In the data rows, the value 128 means zero.
Here is a table of points, one per row:
[102 117 132 127  98 128  92 120 128 108 135 108 103 140 139  98  64 130  97 102 111  77 122 121 132 115 120 142 167 129 150 150 185 185 159 170 193 173 179 143 144 106 111  99 101 153 101 100 120  77 121 136 137 119 108 119 103 126 137 119 114  99 120 141]
[164 170 170 147 158 149 135 118 121 112 119 145 113 102 120 109 112 112  79  95 100 101 119 130  94 138  79 128 127 112 120 120 142 154 150 157 183 145 165 178 159 130 117 139 115 113 134 111 111 109 118 129 144 101 112 121 101 131 124  94 114 111 115 112]
[127 107 123 117 119 116 147 166 134 142 171 159 164 170 125 124 141 140 152 129 102 130 101  94 148 118  83  82 130 103 102 129 146 141 126 148 182 139 182 199 172 153 157 123 132 117  99 110 145  99 120  93 134 100 100 115 123 125 100 109 117 111  81 113]
[104 111 129 117 103 122 120 140 128 160 140 126 153 134 142 168 165 139 155 107 146 123 130 120 119 109 101 114 117 132 105 131 124 174 142 168 173 130 159 176 194 133 143 129 149 112 114  87 114  98 124 102 114 109 137 117 135 121 120  90  98 125 100 134]
[135 133 133 136 132 144 206 151 189 146 121 150 132 116 116  90 112  96 123 125 125 120  99  86 115 123 108 110 114 127 143 141 125 145 147 166 135 121 160 117 160 149 154 173 150 128 140  99 104 126 114 103  91 100 122 101  90 111 122 115 128 111 119  96]
[ 90 108 158 120 153 147 183 158 175 149 173 143 125 124 116 110 110 100 113 151  82 130 112  88 103 120 120 120 125 132 120 106 131 111 112 116 121 135 138 160 166 180 149 165 169 124 126  92 142 124 107 117  97 129 109 110 112  90 121  90 105 106 128 110]
[154 118 106 135 129 117  93 115 102  96  91 128 133 125  92 154 107 121  99 123 140 140 152 194 176 151 168 144 132 143 159 129 135 150 127 162 146 140 175 194 169 135 130 129 128 117  87 105 125  92 131 104 136 144 133 103 104 100  93  84  98 105  91 110]
[115 123 144 185 141 169 224 136 185 132 129 133 130 124  97 128 111 105 108 155  84 119  83  95 131 114 112  94 117 109 132 109 134 108 125 116 116 125 113  86 121 161 152 127 122 146 160 161 128 122 121 123 115  86 121 104 122 123 130 124 106 101 107 125]
[ 96 128 112 130 103 110  99 122 102 119 127 132 118 110  90  94 111 123 120 128  91 134 158 153 149 125 194 179 138 183 187 139 127 118 136 108 123 110 113 116 112  85 112  91 109 126 134 182 152 199 173 176 159 154 129 132 116 150  95 112  88 106 103 136]
[ 93 115 111 120 118 154 122 111 119 137 110 142 148 160 137 161 187 191 193 146 174 144 131 124 132 113 134 103 126 108 153 137 159 122 118 105 116 139 117 109  88 109 115 123 122 122 139 175 122 174 157 187 135 139 135 135 114 122 107 115 131 108 145  98]
[117 107 118 144 123 115 132 113  92 117 122 136 129 113 147 179 153 153 151 153 186 160 161 183 162 159 168 153 132 126 143 127 124 119 130 123 107 123 110 118 122 116 130 132 114 147 195 232 145 193 158 160 154 114 126 121 103 100 119 103 134 146 102 117]
[121 124 129 120 132 125 103 141 140 125 152  97 144 165 173 153 180 185 137 139 152 125 125  99 124 123  93 118 105 101 100 122 106 148 113 124 107 118  99  96 111 121 127 169 144 178 157 197 151 147 142 124 113 104 137 109  87 124 110 129 125 114  85 126]
[124 120 126 129 122 122 134 121 115 116 131 140 150 171 180 159 152 146 186 130 136 119 128 129 109 102 118 120 132 149 103  94 107 119 126 141  85  98 113 131 135 141 151 166 142 161 176 138 133 104 147 122 122 104 132 116 118 128 125 127 121 123 112 130]
[ 98 134 135 124 130 106  95 141 105 119 128 125 117 124 117 106 109 140 116 139 134 172 169 187 169 134 218 143 139 126 107 110  89 100 136 112 113 138 139 139 135 154 140 169 137 150 171 134 124 110 124 121 123  99 127 117 127 118 126 105 114 120 109 126]
[131  98 103 120 150 129 129 138 124 130  94 133 109  62 121 111 102 119 119 117 143 166 170 177 177 154 196 179 133 139 116 126 132 119 117  89 127 117 118 154 142 177 142 170 132 136 134  89 143 107 134 128 110 103 144 105 127 105 135 143 108 121  96 103]
[128  98  79 112 117 132  89 137 132 113 119 120  88 105 102  99 114  92 101 118 125 128 108 111 110 124 118 141 148 116 138 173 145 112 121 135 126 103 117 110 112 147 118 128 147 105 114 125 131 150 151 147 168 159 110 149 139 114 123 141 128 119 110 133]
[108 104 133 131 100 135 107  99 107 102 114 113 127  99 107  97 117  73  77 133  82 114 119 114  80 134 109 124 114 149 145 165 126 100 128 115 106 132 121 122  88 127 119 113  90 138 129 164 145 174 130 165 159 116 112 132 110 130 143 122 111 126 129 130]
[120 112 117 113 126 139 151 124 110 112 119  92 118  94 137  79  87  89  78 114 140  94 140 155 129 141 152 153 157 160 168 171 111 127 105 140 117 109 121 116  89 125 109 116 110 120 135 181 131 182 131 154 112 146 133 136 160 154 120 124 130 119  96 128]
[139 115 105 114 122 104 138 110 129 150 153 149 158 193 209 157 168 131 176 130 131 119 122  80 123 108 117 112 102 121 126 107 121 117 132 104 115 125 121  99 117 104 122 107 130  91 101 133 122 121 112 136 148 188 177 202 193 150 134 111 121 107 120 120]
[133 109 109 108 140  88 121 121 112 132 140 137 151 150 135 176 166 156 156 140 153 127 139 151 132 126 142 112 146 125 117 134 103 113 145 122 107 127  98 109  90  91 110 102 166 111 111 103 113 120 118 102 119 167 116 156 165 158 147 172 122 152 153 131]
[139 134 116 111 128 136  81 130 136 144 142 139 134 134 143 154 144 156 179 170 155 162 154 155 142 145 131 137 107 130 129 106 140 128 103  99 102 154 115 119 117  90 111 104 120 129 126  90 112 125 107 134  99 186 125 181 190 183 169 154 150 143 127 116]
[111 115 107 125 139 107 129 135 138 134 137 123 108 149 156 138 146 180 186 133 164 153 143 167 126 163 125 126 114  93 118 138 141 117 130 119 130 162 101  92 115 125 120  98 100 118 117  99 111 131  93  85 133 181 154 145 175 158 170 135 107  93 139 114]
[163 206 177 116 122 121 104 143 122 130 113 104 127 117 110 103 133  91 106 127 128 116  88 106 103 109  86 105 157 113  90 117 131 113 127 118 122 115 101  97 112 108 128  98 126 114  99 108 107  91 134 122 124 100 155 127 131 107 152 182 210 173 220 184]
[202 215 165 163 152 147 146 112 144 148 111 124 109 111  93 133 116 120  98 103  97 116 137  84  81 128 119 155 108 139 121 120 120 145 124 123 139 108 109 116 114 108 120  94 128 147  91  88 131 104 134 114 119 120 118  94 131 127 137 191 212 234 249 182]
[185 180 164 138 145 139 116  98 113 129 112  99 113 107  96 122  93 114  96  92 119 113  87  97 134 124  88 108 114 133 110  98  97 117 121 120 107 114 114 105 115 125 114 135 117  98 112  95 138 121 100 115 135 130 127 152 124 147 143 208 208 227 244 184]
Along one direction, these points spread out more than along any other. Take the direction at right angles to it along which they spread out most. Then take the direction at right angles to both along which they spread out most. Go by this last direction. How many in every 100 of the points above lie lower along it than each point below? Round to a whole number. More than half of the points above lie lower than the first one.
[ 90 108 158 120 153 147 183 158 175 149 173 143 125 124 116 110 110 100 113 151  82 130 112  88 103 120 120 120 125 132 120 106 131 111 112 116 121 135 138 160 166 180 149 165 169 124 126  92 142 124 107 117  97 129 109 110 112  90 121  90 105 106 128 110] 32
[ 93 115 111 120 118 154 122 111 119 137 110 142 148 160 137 161 187 191 193 146 174 144 131 124 132 113 134 103 126 108 153 137 159 122 118 105 116 139 117 109  88 109 115 123 122 122 139 175 122 174 157 187 135 139 135 135 114 122 107 115 131 108 145  98] 40
[120 112 117 113 126 139 151 124 110 112 119  92 118  94 137  79  87  89  78 114 140  94 140 155 129 141 152 153 157 160 168 171 111 127 105 140 117 109 121 116  89 125 109 116 110 120 135 181 131 182 131 154 112 146 133 136 160 154 120 124 130 119  96 128] 92
[108 104 133 131 100 135 107  99 107 102 114 113 127  99 107  97 117  73  77 133  82 114 119 114  80 134 109 124 114 149 145 165 126 100 128 115 106 132 121 122  88 127 119 113  90 138 129 164 145 174 130 165 159 116 112 132 110 130 143 122 111 126 129 130] 88
[135 133 133 136 132 144 206 151 189 146 121 150 132 116 116  90 112  96 123 125 125 120  99  86 115 123 108 110 114 127 143 141 125 145 147 166 135 121 160 117 160 149 154 173 150 128 140  99 104 126 114 103  91 100 122 101  90 111 122 115 128 111 119  96] 36
[185 180 164 138 145 139 116  98 113 129 112  99 113 107  96 122  93 114  96  92 119 113  87  97 134 124  88 108 114 133 110  98  97 117 121 120 107 114 114 105 115 125 114 135 117  98 112  95 138 121 100 115 135 130 127 152 124 147 143 208 208 227 244 184] 60
[164 170 170 147 158 149 135 118 121 112 119 145 113 102 120 109 112 112  79  95 100 101 119 130  94 138  79 128 127 112 120 120 142 154 150 157 183 145 165 178 159 130 117 139 115 113 134 111 111 109 118 129 144 101 112 121 101 131 124  94 114 111 115 112] 52
[131  98 103 120 150 129 129 138 124 130  94 133 109  62 121 111 102 119 119 117 143 166 170 177 177 154 196 179 133 139 116 126 132 119 117  89 127 117 118 154 142 177 142 170 132 136 134  89 143 107 134 128 110 103 144 105 127 105 135 143 108 121  96 103] 84
[124 120 126 129 122 122 134 121 115 116 131 140 150 171 180 159 152 146 186 130 136 119 128 129 109 102 118 120 132 149 103  94 107 119 126 141  85  98 113 131 135 141 151 166 142 161 176 138 133 104 147 122 122 104 132 116 118 128 125 127 121 123 112 130] 16
